[[118 132 138 152]
 [120 130 141 141]
 [128 130 129 128]
 [119 130 141 145]]
->
[[120 130 141]
 [128 130 129]]

[[128 154 121 121]
 [120  99 141 129]
 [ 99 130 111 151]]
->
[[120  99 141]
 [ 99 130 111]]

[[113 113 143 118 104]
 [112 109 146 144 118]
 [120 132 150 156 124]
 [123 141 144 110 103]
 [119 131 150 156 124]]
->
[[112 109 146]
 [120 132 150]]

[[136 112 137]
 [102 123 106]
 [126 117 140]]
->
[[102 123 106]
 [126 117 140]]

[[122 129 157]
 [131 152 117]
 [137 140 157]
 [113 126 128]
 [149 122 126]]
->
[[131 152 117]
 [137 140 157]]

[[124 148 124]
 [146 132 106]
 [152 123 124]
 [157 138 112]
 [134 134 110]]
->
[[146 132 106]
 [152 123 124]]

[[123 117 105]
 [123 116 123]
 [146 116 141]]
->
[[123 116 123]
 [146 116 141]]

[[137 126 135 133 117]
 [102 134 107 143 133]
 [130 134 129 110 135]]
->
[[102 134 107]
 [130 134 129]]
---
[[134 115 121 136 126 143 138 117 106]
 [120 102 130 137 129 132 116 143 122]
 [123 107 136 136 109 118 126 138 120]
 [142 147 128 145 136 132 142 120 122]]
->
[[142 147 128 145 136 132 142 120 122]
 [134 115 121 136 126 143 138 117 106]
 [123 107 136 136 109 118 126 138 120]
 [120 102 130 137 129 132 116 143 122]]

[[123 129 127 128 119 117 137 120 120]
 [127 115 122 136 125 143 104 134 118]
 [134 122 123 120 143 137 132 117 137]
 [116 125 142 130 126 130 134 125 106]
 [116 114 117 114 134 142 128 130 113]]
->
[[123 129 127 128 119 117 137 120 120]
 [116 125 142 130 126 130 134 125 106]
 [134 122 123 120 143 137 132 117 137]
 [127 115 122 136 125 143 104 134 118]
 [116 114 117 114 134 142 128 130 113]]

[[135 105 123 124 149 139 119 111 115 147 129 137]
 [140 139 148 124 136 116 125 123 125 129 128 114]]
->
[[140 139 148 124 136 116 125 123 125 129 128 114]
 [135 105 123 124 149 139 119 111 115 147 129 137]]

[[124 130 123 120 137 124 129 135 119 121 129 125 122 149]
 [125 127 140 111 134 109 131 112 126 122 129 120 131 119]
 [130 129 119 113 140 132 135 129 137 126 142 127 131 124]]
->
[[124 130 123 120 137 124 129 135 119 121 129 125 122 149]
 [130 129 119 113 140 132 135 129 137 126 142 127 131 124]
 [125 127 140 111 134 109 131 112 126 122 129 120 131 119]]

[[148 145 127 124 129 140 113 129 127]
 [128 134 152 122 134 135 123 102 154]
 [105 153 118 146 115 140 124 117 151]]
->
[[105 153 118 146 115 140 124 117 151]
 [148 145 127 124 129 140 113 129 127]
 [128 134 152 122 134 135 123 102 154]]

[[115 133 115 115 119 138 122 134 134 137 145 121]
 [115 137 122 120 122 153 124 130 139 116 116 125]]
->
[[115 137 122 120 122 153 124 130 139 116 116 125]
 [115 133 115 115 119 138 122 134 134 137 145 121]]

[[146 152 113 106 128 128 127 128 133 130 125 128 127]
 [125 125 126 124 145 128 126 128 117 144 129 128 115]
 [133 128 127 123 129 128 129 127 124 130 130 128 125]]
->
[[146 152 113 106 128 128 127 128 133 130 125 128 127]
 [133 128 127 123 129 128 129 127 124 130 130 128 125]
 [125 125 126 124 145 128 126 128 117 144 129 128 115]]

[[154 113 121 107 127 127 125 146 112]
 [138 115 110 118 126 130 124 126 121]
 [120 129 142 105 127 123 127 139 104]]
->
[[120 129 142 105 127 123 127 139 104]
 [138 115 110 118 126 130 124 126 121]
 [154 113 121 107 127 127 125 146 112]]

[[131 131 115 110 134 127]
 [135 144 111 106 132 127]
 [122 143 118 126 117 128]]
->
[[135 144 111 106 132 127]
 [122 143 118 126 117 128]
 [131 131 115 110 134 127]]
---
[[132 105 116 131 146]
 [121 136 141 116 139]
 [137 130 115 129 126]
 [120 143 130 142 120]
 [134 129 120 138 118]]
->
[[105 116]
 [136 141]]

[[123 142 128 130 133]
 [110 132 106 134 122]
 [126 123 131 119 125]
 [141 147 100 153  98]]
->
[[142 128]
 [132 106]]

[[143 107 119 117]
 [135 103 120 107]]
->
[[107 119]
 [103 120]]

[[129 114 133]
 [130 110 138]
 [142 131 133]
 [143 127 141]
 [110 106 117]]
->
[[114 133]
 [110 138]]

[[150 129 110]
 [121 134 149]
 [138 143 154]
 [120 117 100]
 [131 140 124]]
->
[[129 110]
 [134 149]]

[[148 114 115]
 [147 113 114]
 [149 115 115]]
->
[[114 115]
 [113 114]]
